In the rows, zero is written as 128.
Each path below is one point turned by a fixed rotation once a step. After each direction that follows a path, write how fast that rotation turns it, in degrees a step (0 if it stays still).
Each turn is a multiple of 5 degrees from 10 to 175, or 0.
Each row of a path follows its step; steps can be skipped.

step 0: [138 132 130 127 132 133 135 128 127 125 134 124 124 124 127 131 118 133
 134 131 120 134 129 122 130 131 132 141 124 121 122 133 124 133 131 122
 137 131 119 122 122]
step 1: [129 122 127 138 138 121 130 128 123 125 129 127 122 128 122 136 120 130
 121 135 126 124 134 135 121 129 122 120 126 122 129 129 129 119 127 119
 138 130 122 123 128]
step 2: [129 125 120 128 119 129 134 133 120 119 124 124 127 135 119 125 133 132
 117 129 130 125 127 133 125 126 125 120 134 133 133 136 130 127 134 139
 133 119 124 127 127]
step 3: [130 124 121 125 114 128 130 116 133 126 127 123 131 133 136 131 141 120
 129 126 125 131 134 132 122 135 139 131 127 125 131 132 125 129 127 130
 132 125 132 128 131]
step 4: [127 131 121 130 128 132 133 122 133 126 128 131 129 127 134 129 126 123
 129 120 138 135 131 126 125 121 127 123 120 131 125 122 110 127 123 129
 124 135 131 120 137]
step 5: [131 129 130 137 128 133 131 135 127 120 132 124 126 126 124 122 118 112
 134 125 128 132 115 121 134 128 125 128 125 133 126 130 127 131 120 123
 128 127 132 123 119]
step 6: [130 125 131 127 129 129 121 131 122 128 126 131 127 117 128 132 122 116
 123 127 116 112 134 128 131 132 125 125 126 129 138 127 130 127 127 122
 125 121 135 127 128]
step 7: [123 134 122 119 131 133 127 134 137 133 121 140 126 131 128 118 129 128
 118 122 125 124 131 135 138 128 127 127 132 121 135 130 126 123 132 133
 125 122 121 127 125]
step 8: [125 138 133 126 120 114 128 126 135 137 125 130 133 129 129 124 133 127
 138 126 131 130 128 126 129 132 130 137 135 125 124 134 120 123 129 122
 136 121 120 124 125]
step 9: [127 137 138 137 132 118 122 131 124 133 139 133 136 132 128 130 127 126
 129 127 141 126 131 138 122 130 129 123 126 130 124 134 122 131 127 125
 125 135 132 129 136]
[127 127 125 129 128 126 130 133 127 129 124 128 128 129 127 127 126 129
 127 128 130 131 125 129 131 127 129 129 128 126 128 127 127 130 130 132
 128 127 130 127 128] => 135
